Each named turn below is shown by a few rows before and after it. Which turns, in which order, take the first row of each later pair to the second? The first pair is answered.
M:
[-12 -42  12  -6  -7 -10  -9   6 -55 -23  25 -32  28  16  -9   1   0 -21
  12  18 -17  -9  -1  -4  -4 -47  23 -11  -9 -24  -9] |-> [-23 -46  19 -18 -10 -10 -14  17 -54 -12  32 -33  18  11 -13  17   0 -20
  15  15 -15  -8  10  -8 -13 -44  10  -9 -15 -12  -9]
[  6   9   8  -5   7   0   9  -6  -5  17  -7  -7   2  -8  17   2   5   3
   6   8   4  -7  17 -16  23  15  -5 -11  -6  -6 -15] |-> [  6   8   6  -2   4   3  11  -3  -7  19  -8  -6  -1 -10  16   3   7   3
   5   3   4  -8  19 -15  21  15 -10 -11  -7  -8 -17]
[-23   9   5 -29 -20  20  -1  25   5  18   0   0   5  -6 -17  29  20   3
  14  12  11  24   9  -3  -1  13 -14 -28  -8  12  -3] |-> [-19  10  12 -41  -8  12  -6   6  18  11  -1   9  -1   0  -9  35  17  17
   8  18  17  21   2  -7  -2  16 -25 -10   7  16  -2]
B:
[-27  -1  -8   0  23 -11  -4 -25  15 -18  13   2   8  11  25   9 -18  -7
 -10 -10   6  -4   4 -27   0   9  -4  11   5 -11 -20] |-> [-24   2   4 -28 -13  -7   1  14  -6  11  12   6 -13  -9   0  36  -9  -5
  13  -3  -2   8   8   1 -21  23 -29 -11  -3  12  -5]
[  2  12 -24   6 -31   9   2  18 -39 -12   9 -44 -28 -27 -23  24 -13 -47
  16  22   5  19  -6  11 -22   2  -9 -23 -23  12  19] |-> [ -6   6 -32  41   8   4  -1 -25 -19 -36   5 -46   3   3   2  -8 -12 -56
  -7   9  10  17  -5 -24  16  -8  31 -21 -10 -22  -1]
[ 40 -18 -22  13 -60   6  15  27 -47  16 -54 -17  31  35 -28  15  13 -11
  27  13 -36  40  -9  47  11  36   6 -54 -13  -7   7] |-> [ 30 -24 -41  37  18 -29  21 -58 -13 -44 -40  -9  31  59  45 -32 -26   0
 -37   8 -15   5 -41   9  -2  -6  15  29   8 -18 -15]
[  2  -7  -6 -10  -4   6  20   9   0  -8   7  -3 -12 -10   7   0 -16   5
  -4   4  -2 -11   6  11 -33  -5  -3   5 -14  14 -23] |-> [ -2  -7  -1   3  -6  20  19  14   0  -2  -3  -8   9  -2  -9  -2  -4  -1
   6   2  -4   3  21   5  -2   2  19 -30 -14  -4 -22]
Y:
[ -4  14  -7 -30   3   5 -30   8   3   1 -14  21  -9  12   0  26  15   0
  -7   1  18  13   6 -16  26  27   7 -21  15 -22 -24] |-> [ -8  11  -4 -36  -2   5 -32  12   5   5 -10  25 -14   4  -2  31   9   2
 -12  -1  23   9   7 -14  15  24  -7 -13  11 -11 -18]
[ 11   3 -23  -3  10  -8  18 -10  -6 -20   8 -11  -8 -10  18 -19 -26  -3
 -22 -15  12 -18 -27 -14  -3 -19   3  19   3  -1  -8] |-> [  8   1 -22  -3  13 -12  20  -9  -5 -18   7 -11 -11  -8  18 -22 -25  -3
 -24 -17  11 -18 -19 -16  -3 -17   0  21   4   1 -10]
[  0  -7 -13  21  13  -9  11   5 -15   1  -3 -24  14  20 -20   8 -11 -20
 -23 -16   1  16  14 -19  43 -12   8 -25 -38 -18   6] |-> [-10 -14   2 -13   2 -15   6  20  -9  11  16  -9 -16   1 -16  34 -23  -4
 -21 -13  17  10  16 -12  -1 -14 -36   0 -49  15  17]
Pairs:
Between the rows of a pair lie two turns.
[ -6   4   9 -21  27 -25   9  20   3  -1  -7   4 -29  -6  10  70 -18  27
  20 -31  35  23  -4  -2 -38  11  -7  37   0   6  -6] |-> [-10   3  16 -17  15 -12   0  34   2  14 -19   6 -12   0 -13  75   2  22
  40 -34  31  42  12  -2  -9  26  10  -2   3 -10  -6] | B Y
[ 25  10  19   0  -6  -4   4  -8  10   9 -22   1   7   3   5  27  -5  14
  -3  12  -6  11 -15  14  20   6   6  -3  18  16  -1] |-> [ 28  14  10   8   4  -6   9 -17  12  -2 -20  -3   4   4  17  16 -13  13
 -15  14  -9   4 -23  12  15  -1  11  11  18  14  -4] | M B
[-25 -18  13   2 -45  14   5  63  -6  30  17   9  -8 -13 -41  40  16 -14
  15  -5  -6   9  30  -2 -23   1 -20 -36 -39  15  13] |-> [-23 -18   1  -7 -25  -9  11  35   2   3  31  10 -33 -17  -4  32 -14  -2
 -13   1   6 -17   8  -2 -66 -18 -41  30 -35  35  11] | B B
[ 41   0   4   0  37 -18  17 -45  53 -44   1  11  14   1  13 -27 -25 -19
 -29 -10  38 -29 -13 -40 -23 -19 -22  25  36 -18   5] |-> [ 57  11  34 -52 -20  -6   6  16  37   0  -7  22  -8 -27 -31  25  -9  -7
  20   8  24  -5  -9   3 -34  17 -60 -11  31  12  29] | B M
[ 38  13  31 -36 -36  10  11  40  -5  28  -9  -2 -18 -15 -28  28  -3  -4
  43  20 -16  24 -13  29 -20  33 -19 -35  22  -6  40] |-> [ 50  20  38 -49  -8  -3   0   8  15  14 -18   9 -17  -7  -6  25 -10  15
  32  34  -6  20 -32  25 -17  36 -28  -8  48 -10  38] | M M
[ -8  -5  -3  -9  -2 -15  14   3 -12 -14  40 -16 -39 -24  10  -7 -20 -20
 -21 -15  10 -21  -4   3 -56 -19 -31  51 -28  42  -8] |-> [-15 -12 -14  29  35 -18  12 -35   3 -34  33 -23  -7   7  29 -39 -16 -26
 -38 -26  15 -23   4 -28  -8 -23  15  43 -18   4 -25] | B B
[ 27  15   6 -38  -5 -14 -15   2   3  -2 -12  10 -19 -14  -8  20  -9  20
  13  25  -6   3 -31  39 -23  22 -28  28  15  18   6] |-> [ 45  25 -16  -8  -1  -9  -4 -10 -12 -20 -26  -4  -2  -1  -9  -7  -7  11
   7  26 -23   6 -45  42   4  20   2  17  18 -10  -1] | M M
[-43 -21  24 -13   0  -2 -24 -21  31   4   0 -10   3   2  -1  37  17 -11
 -22 -29  50   5  37 -18 -22 -28 -14  37  13   8 -28] |-> [-20 -12  33 -34 -35   5 -28   8  17  27 -10 -15  -6 -10 -26  58  27 -12
   4 -13  33  18  31  17 -25  -7 -25  13  14  13 -16] | M B
[ -9  13   0  -5 -12   3   0  18  -6  16   1   6 -11  -7 -22  14  10  11
   5   1 -18  43  19  23 -34  -6   1  -4  -9 -22 -14] |-> [-11  12  -3  -4  -3  -7  -1   5  -3   2   6  10 -16 -11  -7   8  -1  15
  -9   1 -14  34   9  20 -53 -18 -10  20  -7 -13 -14] | B B
[-19 -48  50 -32   5  20 -33   6  23  28 -39  20 -11  -8 -31   5  64  18
   4   6  29  33  26 -33  28  49 -26 -41  27  15  16] |-> [  1 -33  41 -25  35   8 -34 -31  31   1 -54  20  -1   7 -13 -19  58  25
  -3  18  27  32   2 -35  47  50  -9 -25  48  -7   8] | M M
[-10 -23  -4 -58 -35 -30  -1  20  14  -7 -19  16  -2 -21 -17  28  14  -1
  -3  -2  16  23 -15  -2  -5  16 -35  18  21 -10  33] |-> [-25 -37   5 -50 -18 -31  -9   9  30  -6 -17  23   9 -10  -9  27  15  -1
 -12 -13  25  29  -1 -26   9  14 -27  18  24 -18  30] | B Y
